A single turn carries every row of the set below to another of its rows. Some are shown first; where does it send the rows asked next?
Seb: [-61   0   8  23  25 -38  11 -26 -17   5  32  17  17 -37]
larog: [-62 -36  -7  38  21 -29   1 -35 -26   7   4  -2  -7   1]
Veve: [-46  25   6  21  18 -16  17  20 -10   9   4  22 -11 -35]
Zuku: [-20   1  -3  22 -12   2   4  10 -24  -9  47  -5  43 -31]
Rolaf: [  4 -11   0  19  -4 -18  58 -36 -34 -29  55   0  11   8]
mazo: [-46  27   3  17  15 -18  17  20  -7  13   7  19 -12 -34]
nosu: [ 15  15   5  12   2 -11  62  -8 -26 -29  42   5   4  -1]
sanap: [-22  -3 -29  31  17 -19  34  -3  -9 -19 -25 -21 -12  22]
vate: [-50  -8 -16  29   9 -12   8  10 -14  17 -17  -3 -34   5]
vav: [ 17   4  -7  17  -5  -2  59  -1 -26 -24  22  -7 -17  21]
dafis: [-61 -13 -19  16  30 -11  21 -40 -56  15  16   7  16 -28]
betin: [-12   3 -14  23 -20  17   5  34 -21  -3  21 -12  16 -13]
Rodov: [  5 -22 -12  23 -10  -9  54 -28 -35 -25  33 -12  -9  31]
bim: [-21 -30 -23  32 -20  13  -4   8 -29  -2  15 -27  12  10]
Poseb: [-34 -21 -21  33  27 -39  30 -43 -16 -27   4 -19  18  12]
ketuk: [-52  20 -14   8  29  -2  29  -8 -48  17  14  18  11 -44]
tevun: [-13 -11   2  13 -15  -9  46   9 -35  50  30  31   5  -3]
kudar: [ 14   4 -11  17 -13   0  61   0 -28 -21  26  -4 -17  21]
notig: [-64 -35 -10  34  19 -31   2 -36 -23  10   9  -5  -7   2]
nam: [-16  35 -14  19  21 -21  44  16   0 -22  -7   0   5 -14]
Sofuf: [  8  -9   3  19   5 -19  56 -36 -33 -31  49  -3  12   9]
Mub: [  9 -20  -8  24  -1 -11  53 -29 -34 -27  29 -14  -8  31]
san: [-18 -22   6  15 -10 -18  44 -10 -39  46  42  31  18  -6]
Zipe: [-58  -3  11  27  28 -35  10 -25 -19   2  28  20  16 -38]
Vuno: [-28  16  -5  22  31 -41  39 -25  -8 -29  22   2  34 -23]
Zasu: [-57 -20 -31  20  23   3  19 -24 -56  21  -9  -5 -11  -4]
ped: [-15 -27  -5  18 -17  -7  43   3 -38  51  21  21  -4  13]
Pugo: [-48  13 -26  11  21  11  26   7 -47  23 -12   6 -15 -22]
Dede: [-49  -9 -12  32  12  -9   8  10 -17  14 -20   1 -34   3]
Povu: [ 12  14   1  13  -8 -10  64  -8 -26 -26  48   7   3  -1]
zafo: [-21 -37  -2  20 -12 -16  41 -17 -42  48  33  22  10  10]
lufam: [-27 -33 -11  31 -11  -2  -4 -16 -32  -9  42 -19  40  -7]

Zipe goes to larog
Rodov goes to kudar
vav goes to nosu
Now these:
Pugo goes to ketuk
bim goes to betin
sanap goes to nam
mazo goes to Seb
tevun goes to san

A single turn carries every row of the set below to another of its rows. Some are shown first; where does it send the rows asked next?
Kura: [  0 -10  23  -3  18 -22  13  11 -16 -14  25  19 -43  54  11  -7   6 -13
  -7   0  29   9  -9   9  16   9  10 -11  41   9 -18 -11]
tikad: [  1 -19  10   3 -11   3 -15   4  13   0 -31 -24   7  36 -10  21 -17  -5
  -4 -15  27  29 -29  28  16 -29 -65  -7   5  -1  -2   3]
vele: [-10  -1 -16 -33   0  41  18   7   2 -10  29 -11   7  -3 -28 -21 -37  -4
  22  10 -17 -41  15  30  27  29  -7 -17   8   2  28  10]
Selu: [-17 -21   0  -2  -4  15 -19  -1  -5  17  24 -40  -4 -27  -9 -41 -15   5
   0  -4 -16 -29  12   1  -7 -40 -50   1   8  -3  -4  23]
mupu: [ -8 -10 -10 -10  -9  26   8 -18  53   5  11  -4  -3  10 -19  13  -9 -18
  11  -7  45 -22  -2   2  -7 -48  -8 -14 -15  -8 -12   9]
kozu: [ 30 -27 -10  -1  20   1  11  16   4  27  16 -18 -17 -25 -30 -11 -32  -4
  -5 -24  20   1   0  22  17  15 -47  -4 -32  -9 -14 -10]
foses: [ 21  -2  21  19  11 -12  17  21 -15  26   2  -3  -7  -9 -26  25 -35 -39
  -6 -33 -12   6 -16  12  22 -17 -26 -16   1  -2 -17  -6]
pipu: [ -1  -7   9  -9  -5  14 -11  -6  -7  19  20 -17   6  22 -16  46 -60  -6
  -6  -3  46  -1   1  31  -1  44 -43  -8  38   2  -2  20]
lon: [ 29 -14  10   7   4  -4 -43  -8  -7  29   5  27 -25  -4  -4  -7 -19 -17
 -15  -4 -36   1  32  -9 -11  12   9  20  10  -3   9 -37]
tuva: [ 10  13  17  -5 -28 -23 -10 -26  14  26  20 -14 -30  15   3  10  -9  10
 -37  13 -24  -2  10 -13   7 -12  -6 -17   0  18 -38   5]
tatun: [ -7 -44 -22  -2  17  32  -1   9  -1  39  -9   9  -9  13  -6  -8 -15  -1
  10 -23   0  10  12 -48  18  -1  24  12  13 -22  18  33]
zib: [-11 -20  -8   3   4  -3   1   8 -83  -2   9 -16   2 -15  -7  -3   1   6
  -1  -7  19  22  22  13   2   3 -10 -10   8  -4 -23  -1]
buk: [-16  -6  28 -23   2   2 -52   4 -33  14  -9  10 -17  13   2 -17 -20 -20
   4 -21 -40  20  10  16  13  19  30  -2  33   2  -1  -9]
zon: [-14 -30  13   3  28  23 -18  -2  -8 -23  -7 -34  -4  23  22 -18 -19  -6
  18 -30  36 -16  28  44  14 -17  -4  27  30 -10  -2  -6]
mulen: [-27  -2 -15   6 -13   6  -7   2  22  -7  16   3 -12  75 -32  -7  10   5
  23 -23   7 -10   6  -9 -17 -26   2   6  13  17  25  11]
nupov: [ -8 -14 -12   5  -3  35  -3  -9  64   1  32  -2  -4  18  -9 -36 -43   4
   3 -13  51 -12  15  18  13  -8  22  -5  13   1   0  -4]
famir: [ -7 -16  -6   8  -2  34 -13  16  -4 -14  -7   6   2  13  -1 -38 -58  12
  -1  -2  55 -26  29  15   9  -5 -63 -13  29   1  -9   5]
Numes: [ -7 -27  -6   6 -34 -10   5 -14 -14   2   0   5 -34  -6  -7   6 -53  -7
  16 -19  27 -13  -2  -4  18 -16  36  16  22  -2 -35  12]
rez: [-12 -26  -1  -9 -23 -11 -19   2  51   9  11   9   1 -32  -9  36   2  -2
   6 -10   4   2  30  -3   9  35 -14  -5 -14  -1   3  15]
kof: [ 20 -11  31  -4  -7  45 -12  -9  13  -9 -39  19  31  12  12 -33 -31 -21
  -5  13   9  12 -10  32  17  15   4  -8  34  -8  -5 -18]
Losu: [-18 -14  19 -48 -31  -3 -44  13 -10  -9   4 -17   7  36   3  20   2  28
 -10 -14  -9  23 -10  19  25   8 -39  -9  12  17   7  -5]
bol: [  4 -13  15  46  25  -5   5 -21  -2  13  11  32  17  35 -18 -12   5 -34
  16  -5  -8  14  -4 -14 -14  34 -13 -15 -13   1 -10   1]
fepa: [ -4 -35  -4 -20 -23   7 -34  20  17 -25   9  43  -1  15  -3   7 -22 -29
   3   0  -9 -11   6 -12 -13  34 -43   1   2 -30  32 -13]
mimid: [ -8   0 -14  42   6  25  -7 -25  28 -13   5  -6  38  37  -8   2 -27  -8
 -21 -27 -14  19  28  -2   4  28 -15 -40  11  -4  33   1]
Felan: [ -6  10  -6   9   0  20 -14  19 -16  20 -13   9 -22  42 -27 -11 -33   6
  17 -20 -46 -13  -6  -4  22 -37  -7   7  23  20  21   2]
muvot: [ 18 -21  23   1 -21 -11 -30 -13  -7   1  27  28 -40  25   3  12 -18  12
 -16  -6  -1   4  20 -24 -15  43 -49 -16  38  17  -7  13]
gebe: [ 39   3 -22  -5   8  42   9  11   4  -6 -20  -2   4  21 -17  10 -17  31
   0 -29 -16 -14  18   6   8  47  -7 -20 -14   4  14 -19]
fumod: [  4  -4 -16 -30 -15  31  16   6   2  12   3  21   8  38 -19 -27 -11 -23
 -37  -1   5   7  22 -28   0 -12  30   8  20 -20  24  31]
pesum: [ -6 -24  16 -14  10  12 -27 -28  -7 -11  59  -4  18  35  16 -27 -10 -11
 -24  22   8  25   0  13   7  29 -11 -31  26  -4  20 -28]
Dagek: [-33  -4  11   0 -34  32 -22 -26 -24   1  21  16  -9   6  17  -5 -18  -5
 -10  13   6   1  22   9 -34 -26  18  36  14 -13 -17  11]
pide: [ 12  -5 -12  -3  -7  19  14  12   1  11   6 -19 -18  -1   8  -8 -37  19
 -42 -15 -30 -13  32 -14  14   2 -24  26 -28  -7  17  34]
gafit: [-44 -12   6 -35  -2  27 -21 -16  -4  -6  33 -31  20  27   5 -19  16  17
  10   8  21  -6  -9  22 -26  19   6 -23  18   8  16  -9]
gasek: [  1 -14  20 -12 -18  12 -30 -11 -36  29   9   0  49  26  -7  13 -39  10
  -7  -8  25 -13   7  -4 -10  33 -50  -8  13   5 -31 -17]
mil: [ -8 -13  -7   1 -12  28 -22  17  38  -1 -12  37  -3  16  -5 -38 -58   1
   1  -4  13   7 -43   2  11  35 -29 -18   0  -6  -3  20]
kav: [  3 -39  -2  22   5   5  11 -15   0 -24  -5 -15   1  72  34 -26 -20   3
 -15  -3  23   9  10 -25  13  19  18  -1  16 -12  16   0]
Bib: [ -4 -20   8  -4 -19  30  40 -42 -27  -5  46 -23  -7   0  -7   7 -10   5
 -17  -8  23  18 -14  13   4 -14 -19 -27  33  -2 -16  23]

Dagek goes to Bib
tikad goes to Felan
Selu goes to tuva
Now these:
lon goes to pesum
mimid goes to mil
buk goes to gafit
muvot goes to kav
vele goes to rez
gasek goes to fumod

A single turn carries every row of the set below to another of its rows. Some are shown first; where does it send the rows asked next?
pegik: [ -2  18  42 -50  19  -8   9   7  12  -2  -8  39  -1  36  -1]
Pive: [  9 -17 -41  -8  12  -1  -6  35  18  18   6  37 -24  37  -5]
Lifo: [-16  -9 -24  -6  -8  30 -14  19  26 -23 -28  -2 -35  26  -6]
Bavo: [-15 -27   0 -62  39  21   0  -8 -14  10 -46 -12 -22  12  10]
veba: [ -3  -4 -27 -69  -4   2 -32  36   2   5  -2  10 -15  42  22]
nefa: [  4  10  -3 -53  30   3 -12  -7  -2  -1  20  38  27  23  12]
kaduv: [-12  -3  29 -31  23 -23 -34  31 -23  23 -30  25  -3  49  -3]
Vog: [  3 -35 -17 -52  17 -15  -2   1  20 -34  -4  -5 -37  27   9]
bif: [  7 -34 -14   3   0  -2 -13  14 -15  12 -17  15  33   3 -30]
tola: [  0 -38  -8 -21  13  36 -28 -43   9  15 -46   3 -12  18   2]
bosa: [-31 -20   1  -2   9   1 -21   7 -25 -34 -31  10 -17  24 -33]
dedu: [-34 -13  -3  -1  22   5 -32   5   2  31   7  35 -29  48 -28]
Gul: [ 12 -48 -12 -42   2  -7 -13 -23 -32 -21 -24  -4   2  37   9]
rif: [-11 -27   1 -13 -20 -11   3  -1  15  11 -21  -2 -17 -12 -44]
pupub: [-11 -39 -23 -34  -4  14  11  -7  15  31 -39  21   2 -19  -8]
Sasek: [ -9 -22  14 -33 -14 -18   6  34  16  19 -43  30  27  26 -14]
dato: [-11   8  19 -52  24 -12 -30 -39   5   3  17   9 -18  17 -11]
pigum: [ -3 -21 -16 -48  -7  12 -36 -20  -9  39  18   9   2  52  11]
kavi: [-10   5   8 -53  25  34   6 -30  10  13 -20  27 -28  -3  11]
zilo: [  0 -11  17  -8 -12  -2 -28  14  23  25 -38  55  -4  50   2]

Lifo goes to Vog
pupub goes to kavi
nefa goes to zilo
Now these:
tola goes to dato
Gul goes to pigum

